(in the rows, 128 means zero)
Each path below is one point turned by a fixed rotation once a step. After each direction that follows a path, write how fast that rotation turns it, in deg/step (0 if it stays still).
Each turn is a multiple of 5 degrees from 10 to 175, or 0.
path 1
[125 120 124 137 132 118 138 123 129 124 120 111 125 130 139 124 126 143
 138 121 129 137]
[132 127 123 134 135 110 134 126 132 131 119 117 124 142 133 133 135 141
 130 120 119 133]
[122 122 123 138 133 118 136 121 128 139 123 112 126 133 137 126 127 142
 133 118 136 138]
[136 120 118 141 136 115 132 127 136 131 118 115 124 132 133 131 129 143
 133 125 121 131]
[122 127 128 134 132 115 139 123 127 125 118 112 129 134 139 125 129 141
 136 118 126 139]
[131 126 117 139 133 113 135 124 135 139 122 117 122 140 132 132 133 145
 128 123 125 130]
[128 119 124 141 134 118 136 123 129 134 118 111 127 126 136 124 123 142
 135 119 131 137]
[135 122 121 135 134 113 134 126 133 124 120 117 124 141 137 134 132 142
 131 122 118 133]
[122 130 126 135 132 115 137 123 129 137 120 112 128 134 137 127 130 140
 134 116 133 137]
[133 118 117 141 135 116 134 126 133 136 123 118 122 136 134 132 130 144
 131 124 124 129]
Speeds:
[133 123 129 129 129 130 128 129 128 121 126 127 129 123 129 127 125 128
 131 129 125 128] => 110
path 2
[134 137 133 135 118 141 131 131 128 128 128 125 109 134 130 132 119 119
 134 119 136 124]
[139 133 134 139 118 137 127 136 130 129 137 127 114 130 125 130 125 112
 129 119 135 117]
[133 134 127 137 123 136 130 136 133 125 135 124 116 138 128 135 119 110
 123 121 141 122]
[130 135 128 139 114 139 127 133 128 125 129 121 111 132 131 129 120 116
 128 124 140 125]
[137 129 129 144 118 135 123 136 126 128 135 124 115 128 123 124 124 113
 126 122 140 118]
[134 129 123 138 124 135 125 138 131 123 134 122 120 132 124 129 119 113
 121 125 144 120]
[130 132 120 140 115 137 125 133 124 126 123 120 114 129 130 123 118 116
 126 127 145 123]
[136 128 122 141 118 136 123 133 124 130 127 125 117 123 126 117 125 115
 127 124 145 117]
[136 129 115 135 130 133 126 137 128 127 127 126 122 130 125 125 121 111
 123 124 147 115]
[129 133 114 133 121 135 128 131 123 129 119 122 115 130 130 127 121 119
 130 124 147 121]
Speeds:
[128 132 130 125 129 128 133 128 128 129 129 129 124 131 129 133 132 129
 131 123 124 125] => 25
[126 130 129 130 121 130 127 124 124 129 124 127 124 126 131 125 129 132
 132 128 127 130] => 115
path 3
[142 118 137 127 139 125 126 116 114 132 127 118 125 138 131 122 131 118
 128 133 128 135]
[141 127 138 131 126 124 133 119 113 121 116 117 121 137 126 127 128 122
 137 124 127 128]
[142 119 136 134 135 125 126 127 123 128 127 118 126 142 132 120 138 124
 140 121 124 127]
[142 121 140 129 136 125 128 113 111 132 126 119 125 139 128 125 128 119
 126 130 128 136]
[142 124 137 131 124 127 133 120 115 121 116 117 119 138 128 128 132 124
 141 124 124 125]
[142 121 138 133 139 123 125 127 120 128 126 120 130 144 132 117 136 121
 138 124 124 129]
[142 121 139 129 135 129 131 112 111 131 125 119 122 140 126 128 127 123
 127 127 129 136]
[141 123 135 133 126 124 132 121 118 121 116 115 123 136 131 125 138 122
 141 126 123 123]
[143 122 139 132 140 120 123 126 120 131 127 120 129 145 130 120 133 123
 135 124 127 131]
[142 120 141 132 130 130 134 112 112 132 125 117 119 140 125 132 129 121
 131 127 126 132]
Speeds:
[130 126 122 126 128 128 127 127 122 125 133 126 131 128 128 129 125 129
 133 126 128 130] => 0
[129 132 128 132 131 124 129 127 124 129 126 129 129 128 124 131 121 128
 124 128 127 129] => 135
[125 126 125 131 123 125 134 128 127 129 127 129 126 129 126 131 129 125
 131 127 124 124] => 130
[129 131 129 128 129 125 127 135 131 126 129 130 129 134 127 126 126 129
 132 122 128 127] => 120
path 4
[122 126 125 124 142 136 135 139 133 121 121 132 125 119 119 126 132 119
 118 115 119 137]
[135 130 119 130 125 132 138 138 134 116 124 141 121 137 131 128 128 135
 122 126 112 135]
[128 140 132 126 132 125 119 151 133 122 123 135 129 123 125 121 120 124
 117 126 120 132]
[120 125 122 133 135 129 138 142 129 121 127 137 125 116 118 135 130 116
 123 115 116 134]
[137 130 122 128 128 133 141 143 137 120 124 137 116 133 127 120 129 129
 127 134 113 136]
[125 138 128 122 138 131 118 144 137 120 119 132 130 126 125 119 121 126
 113 117 121 138]
[125 128 122 134 128 128 137 142 125 120 130 146 127 123 123 138 132 124
 122 115 114 132]
[131 133 124 131 126 132 134 152 132 118 122 135 115 126 127 119 126 122
 129 138 118 133]
[123 131 127 123 142 134 127 139 142 123 123 130 127 127 122 121 127 120
 115 116 120 143]
[134 130 121 132 128 133 140 139 128 121 126 147 128 128 126 134 133 135
 120 120 109 132]
Speeds:
[126 125 128 129 130 129 133 130 128 130 130 125 123 124 126 126 129 122
 133 131 130 129] => 95
[129 131 132 122 129 130 127 132 127 127 125 124 128 124 128 125 129 130
 127 132 129 123] => 135
path 5
[125 145 122 129 140 119 136 146 127 134 128 130 131 134 130 122 120 116
 129 138 119 130]
[123 141 123 132 134 113 139 141 130 138 121 143 127 141 131 122 127 124
 124 129 120 128]
[119 147 116 136 139 122 136 137 132 134 126 134 132 137 136 127 125 120
 131 134 125 123]
[122 143 128 129 137 119 141 136 123 139 129 137 129 136 130 126 118 117
 127 139 114 130]
[123 141 118 134 131 118 143 133 128 135 126 147 131 142 135 126 129 123
 126 131 119 124]
[119 146 118 136 138 125 141 131 126 131 134 136 135 135 137 129 123 117
 130 140 121 121]
[126 141 123 129 128 118 146 132 117 134 134 141 133 136 130 125 124 119
 123 138 113 129]
[124 139 115 139 128 120 142 132 123 128 132 142 136 140 138 125 132 122
 125 133 121 119]
[128 143 116 135 133 122 141 135 120 129 140 130 137 132 135 127 125 117
 128 142 121 123]
[134 138 121 134 127 113 142 141 118 129 133 141 129 136 129 123 129 119
 125 139 117 127]
Speeds:
[131 124 131 126 124 124 131 128 126 130 125 134 126 131 125 126 130 130
 126 126 126 130] => 130
[132 125 126 131 124 128 130 127 122 123 134 128 130 126 128 128 131 128
 127 131 128 126] => 25
path 6
[125 128 123 132 132 125 125 135 118 134 133 116 107 132 123 128 120 138
 117 124 126 132]
[119 124 122 127 134 140 121 127 127 140 126 113 118 127 126 127 119 130
 119 139 127 124]
[126 128 124 125 128 135 134 135 132 143 142 116 122 126 132 128 128 131
 120 146 132 135]
[124 131 124 127 127 123 128 138 122 134 137 117 109 129 125 125 125 135
 118 126 126 138]
[119 126 120 127 130 139 117 128 122 140 127 111 115 129 123 127 120 132
 115 132 124 125]
[126 126 121 128 131 139 131 133 129 143 136 118 123 127 132 132 128 131
 118 149 128 133]
[124 130 127 124 129 123 134 140 127 135 142 115 110 128 126 125 128 134
 119 132 128 139]
[120 130 118 125 128 134 118 128 122 139 129 112 111 128 123 121 121 133
 117 126 122 127]
[126 126 119 132 131 141 127 131 125 145 132 115 122 128 132 133 125 132
 120 145 129 130]
[126 124 129 126 134 125 138 140 128 135 141 116 113 128 125 129 125 133
 119 139 130 138]
Speeds:
[125 127 132 129 129 124 131 132 126 124 126 126 123 130 124 127 126 128
 128 123 127 125] => 115
[131 128 129 125 130 126 125 126 130 125 132 131 125 128 126 130 128 129
 124 123 127 135] => 110
[127 122 132 127 132 127 131 124 131 126 130 126 129 126 127 132 126 126
 128 134 130 127] => 100
path 7
[115 131 114 120 115 125 140 128 125 113 129 134 137 141 133 130 120 133
 131 134 118 126]
[126 127 133 123 118 134 137 128 138 134 125 154 141 142 131 130 122 127
 138 121 125 126]
[131 131 128 120 115 118 134 115 132 125 118 132 140 140 137 129 130 146
 127 129 117 134]
[122 132 119 118 116 133 149 134 131 133 122 140 136 140 123 129 126 124
 121 134 118 137]
[122 117 120 125 114 125 129 130 134 122 127 138 140 144 138 135 118 135
 132 126 115 122]
[124 137 132 116 121 130 142 119 131 124 123 150 140 139 130 129 131 133
 140 128 124 134]
[130 130 125 125 109 122 134 121 135 141 116 135 139 141 133 125 120 137
 116 129 119 130]
[122 122 119 112 116 129 145 135 129 118 122 134 132 141 123 138 132 135
 125 126 116 133]
[117 128 123 130 116 129 132 126 131 128 128 146 144 142 136 124 118 130
 136 135 117 124]
[137 129 132 117 116 127 139 123 136 127 121 143 135 143 134 134 130 141
 131 117 129 131]
Speeds:
[120 123 130 128 130 130 126 129 125 125 127 131 127 130 126 127 126 127
 128 126 127 122] => 100
[123 135 127 127 130 128 131 125 124 126 129 129 129 126 127 124 129 126
 130 134 127 131] => 145
path 8
[123 125 127 143 144 129 130 131 120 112 136 130 121 126 124 113 136 133
 133 142 124 131]
[117 122 123 140 146 131 148 131 123 122 135 132 124 132 129 128 127 141
 132 119 126 121]
[122 141 129 141 138 128 140 125 128 120 134 144 130 138 122 127 145 129
 138 124 126 129]
[117 128 137 148 138 131 126 136 123 120 139 137 128 142 131 123 136 137
 121 128 133 128]
[116 122 132 140 140 127 132 127 118 131 141 125 136 139 120 134 140 134
 136 131 124 125]
[124 131 124 141 129 134 140 139 125 122 136 131 128 128 130 134 147 135
 131 140 121 131]
[118 128 132 133 143 140 142 137 113 124 144 132 137 127 128 120 132 125
 126 128 126 124]
[120 138 122 142 147 136 140 132 126 130 128 126 127 144 122 128 135 124
 132 134 127 119]
[113 130 129 137 130 140 132 131 133 120 135 131 133 136 127 122 146 143
 126 128 131 115]
[122 121 134 136 142 116 138 133 124 125 136 132 132 136 126 117 147 126
 128 136 132 118]
Speeds:
[125 129 130 125 128 129 126 122 126 128 131 129 133 125 123 125 129 126
 134 126 127 127] => 160
